128 stands for zero in the data rows.
Here are some points:
[156 220 155 127 255 129  96  43 159 237 176  60 114  70 136]
[ 97 151 161 136  61 158  51 184 155 128 168 150 164   5 191]
[110 157 135 144   0 196   0 120 223 159 169 155 157  33  85]
[149 111 120 103 183 104 147 112  63 135 117  97 107 177 113]
[108  96 168 188  77 113  70 135 158 132 102 169 178 180 123]
[119  83 133 120 101 124 140 147 134  83  72 124 138 194 144]
[113  97 119 107 119  66 209 165  71  37  56 157 186 240 190]
[199 216 159  93 255 151 156  10 122 219 155  38  81  86 176]
[ 71 148 102 138 255  60 164  97 101 149 116  82  91 196 154]
[143 113 157 170   0 179  85 150 172  92 191 183 140  61 124]
[147  86 124 109  76  78 155 105 108  67  36 135 177 255  99]
[ 91 129 132 103  34 173  65 176 145  81 143 169 160  17  74]
[126 174 164 160 224 138 131  70 164 182 123 104 110  89 170]
[106  92  96 147  86 102 148 182  65  62  51 193 153 156 115]
[134 101  70  76 130 106 188 142  54  89  44 130 137 227  91]
[167  99 131 132  76 129 119  96 113 106  84 136 158 221 149]
[164 191 138  93 198 174 103 101 129 181 193 112  99   4 143]
[ 85 150 128 135 115 138 116 123 159 153 180 105 128   0 121]
[133 133 126 156 210 133 166 126 136 191 155 102  58 191 120]
[173  73 153 112   4 183  90 162 139  96 163 130 104  84 130]
[149  88  87 131 115 119 226 149  90  29  35 180 131 255 108]
[144  85  80 113 117  94 236 151  57  63  83 135 118 237 164]
[ 85  42 119 153   0 120  89 168 132  43 125 151 145 128  89]
[ 84  22  68 138   0 102 114 227  99   0  68 185 156 186  80]
[119 103  88 157 101 106 148 181  75  83  81 191 128 141 103]
[158  72 127 156   3 178  50 182 150 126 147 146 109  63 128]
[103 150 143 124  87 144  91 120 178 134 144 133 141  68  90]
[142 194 131 100 251 111 150  70 110 172 153  82 122 121 173]
Here are 16 more points, each followed by its number:
[188  89 103 106 175  46 197  77  76  74  45 115 132 255 139] 0
[125 221  96 135 235 166 158 136 138 165 174 114  84  72 147] 1
[117 141  87 139 224 114 157 113  78 160 139 104  84 114  81] 2
[146 123 192 183  51 171  57 112 177 157 182 122 122  80 119] 3
[ 98 120 154 118  14 191  38 196 183 100 192 126 154   0 145] 4
[124 157 131 117 136 113  90 119 122 165 126 130 153  98 168] 5
[137  58 115 161  85 120 172 161 135  99 101 149 102 246  95] 6
[142 130  87 120 169 120 209 139  77 116 127 113 103 169 169] 7
[158 149 160 139 203 130 135 113 149 172 177  98 116  59 159] 8
[115 125 114 140 108 161  56 141 157 184 251  70  63   0  96] 9
[122 121 139 146 101 144  58 127 165 151 133 118 131  56 121] 10
[ 97 227 121 157 250 152  92 135 119 220 177 123  98   0 140] 11
[146 201 144 104 255 109 154  32 124 210 132  60 107 127 183] 12
[105 198  96  95 152 135  93 152 108 195 147 128 114  21 118] 13
[132 106 128 114  59 156 142 145 141 114 130 127 121 177 141] 14
[135 159 171 121 181 117  92 131 161 169 183  86 142  10 217] 15
Which three of these numbered points are nearest to each point below, ignoring the 2 directions in which the first points spread most? Their numbers follow each, nearest first.
[153 145 163 169   2 189  68 133 180 118 203 171 130  40 133] > 14 3 12
[ 85 161 123 112 255  80 137  63 116 181 107  74 127 167 106] > 10 12 5
[126  87  85 119 160  99 155 131 100 141 183  63  63 116  99] > 9 2 7
[145 148 205 166  15 202   0 108 199 156 194 141 125   0 130] > 3 12 0
[119 136  95 152 201 128 147 115  86 147 148 105  78 101  78] > 2 9 11
[176 198 142 133 255 145 142  92 124 215 201  85  49  50 184] > 7 8 1
[145 143  93 146 102 150 176 162 127  68 110 167 119 157 119] > 1 7 8
[148 141 106  93 255  63 255  44  83 105  73  88 135 255 176] > 12 0 8
[122 172 121 146 181 172 105 133 119 210 142 151  84  62  70] > 2 11 13
[137  34 170 132   0 130 124 152 160  54 103 170 211 198  60] > 3 0 12
[ 79  90  69 100  98  88 160 160  65  83  90 162 136 171  44] > 2 13 10
[146  89 125  91  63 156 148 158 107  84  70 154 169 216  98] > 14 12 10
[ 93 196 113 121 255 101 194  87 133 208 180  60  94  35 148] > 7 2 8
[191 173 140 129 255 161 210  77 116 151 155  82  77 124 169] > 7 8 14
[142  60 162 142  12 136 123 158 137  84 121 175 150 137 111] > 3 8 12
